One hidden turn or mirror swaps the rows below in pairs. Which row is each named row swapped with?
The rows were stretched afterwards, more along some directions than others.
J_728: [ -2  -8  11   6   5  -4  17  24  -2 -23  -1   2  16  -8  20   0 -36   6]
J_450: [ 19   7 -13   1  11  10   4  11  -5  -9  12   2  12  14 -10  -2  27   8]
J_51: [ 11 -10 -12  -1   3  28  -4  27   8  -8  15  -7 -23   0 -12   1 -19  -2]
J_383: [ -1  -4  15  14   5  -7  15  12  -4 -25   3  11  32  -3  24  -4 -19  11]
J_37: [ 17  -4 -13   1   9  25  -5  13   1  -3  23 -10   2  18 -12  -1  30   4]
J_640: [ 24   3 -10   2  12  19   5  11   0  -3  20   2   4  17 -12  -4  25   7]
J_55: [-11  -2  -5 -11  24  21  13   5 -13  17   4 -11  -5   8   0 -11 -19 -13]
J_340: [ -1  -5   4   7   2   6   7  27  -6 -24   1  -2   4  -9  14   1 -41   4]
J_337: [-16   3   6 -12  -3 -11 -11  -9  -7 -20  -2  -3  24  -7  12  -6  12  -2]
J_904: [-13   0  -7 -14  16  28  11  13  -5  22  10 -12  -5  10  -4 -12 -26 -15]
J_483: [ 12  -9 -19   3   7  26  -9  23   9  -2  12  -7 -27   8 -17   4  -9  -1]
J_15: [  1  -8  -7 -14  19   3  -4 -18   7   3   6 -10 -13  10   1  -5  21   1]
J_570: [-11  -2  -7 -26   8  28  -2  18   7  23  18  -4 -10  14  -4 -11 -10 -14]
J_969: [ 14   9  14  20   2  -8   3  -8  -1 -12  15  23  25  -4   6  -3  24   8]
J_880: [ 13   1 -19  -1   8  33  -8  20   9   1  19  -8 -14  10 -24   5  13   1]
J_367: [  5  -5  10  12  13  -5  22   6  -4 -19  -2   6  31   5  24  -1 -14  15]
J_347: [ 13  -3  -7 -12  18   1   8   3  15 -32 -11  -5   5  15  11   1   0   8]
J_944: [  7   7  16  22   3  -8   3 -11  -3 -13  17  23  25  -4   5  -3  20   9]
J_394: [-11   1   0 -14  15  19  15   5 -15  20  12  -9  -4   4  -3 -12 -26 -15]
J_521: [ -4  -9  -4   7   2  13   3  28   1 -15   2  -8  -5 -10   6   1 -38   1]
J_993: [ -5 -13  -4  -8  26   0  16 -10 -13 -19  -8 -22   6   3  15  -6  -7   3]
J_979: [-13   4   7 -12   4 -11  -1  -8  -7 -25  -3  -3  27  -9  18 -10   2   1]
J_774: [ 13   2  -4  -8  13   2   9  13  23 -29  -2  11  12  19  10   0  -6   4]
J_203: [ -2  -2  -2 -10  -4 -17 -13  11  -3 -15   0  -8  18  -8   8   1  20  17]
J_219: [-10   1  -5 -25  16  30   6  16   2  22  11  -4  -8  17  -5 -10 -19 -15]
J_71: [ -5 -13  -5  -5  20   3  16  -7 -19 -14  -5 -23   9   0  12  -5 -13   4]
J_190: [  7 -13  -7   4   6  18   1  25   2  -9   8  -7 -21  -7  -1   2 -23   2]
J_776: [ -8  -7  -4 -18  -7  -9 -12  15   1 -17   2 -10  13  -2   9  -3  12   9]
J_857: [-13  -5   0 -13  23  15  17  -1 -17  10   7 -21   1  -6   3  -5 -20  -8]
J_424: [ -9  -5  -8 -23  -1   2  -9  22  12   1  13  -6   7  -1   8  -8   4   0]
J_673: [ -7  -7   9   9   7  -2  14  22  -4 -23   2   3  20 -13  23   4 -30   8]
J_141: [ -2  -5   4  12   5   2   8  23  -3 -16  -7   0   4 -12  13   4 -32   8]
J_234: [  7  -3  15  13  19  -7  23  -1   2 -15   0  12  27   7  21   0  -3  17]
J_618: [ -7 -10  -5 -21 -11  -8  -5  22   4 -15   3 -14  20  -2  13  -3   8   5]
J_434: [-14   4   5 -14   0 -12   4   3 -13 -31  -5  -1  33  -7  17 -11 -11  -1]
J_612: [  6  -5  -3  -5  21   5  -3 -21   8  15  14  -5 -17  13  -5  -4  28   2]
J_669: [  8   8  16  23   3  -6   3 -10 -12  -7  16  15  20  -9   3  -2  16  13]
J_477: [ 10  -5   4   2  22  -1   4 -20  11  11  16  10  -2  21   1  -5  35   7]
J_868: [-11  -4  -3 -10  23  23  13   0 -17  12   7 -20  -9   5   1  -8 -15 -10]
J_89: [ 20   2   0   2  14   5   8   5  23 -19   7  20  12  22   5   0   8   8]
J_170: [ -3   1 -12 -27  11  21   3  21  12  19   7  -6  -7  16  -1  -9 -15 -10]
J_39: [-10  -5  -1  -8  17  10  14  -8 -20  -4   1 -21   5  -4   6  -8 -13  -3]

J_37 is swapped with J_618
J_141 is swapped with J_55
J_673 is swapped with J_857
J_640 is swapped with J_776

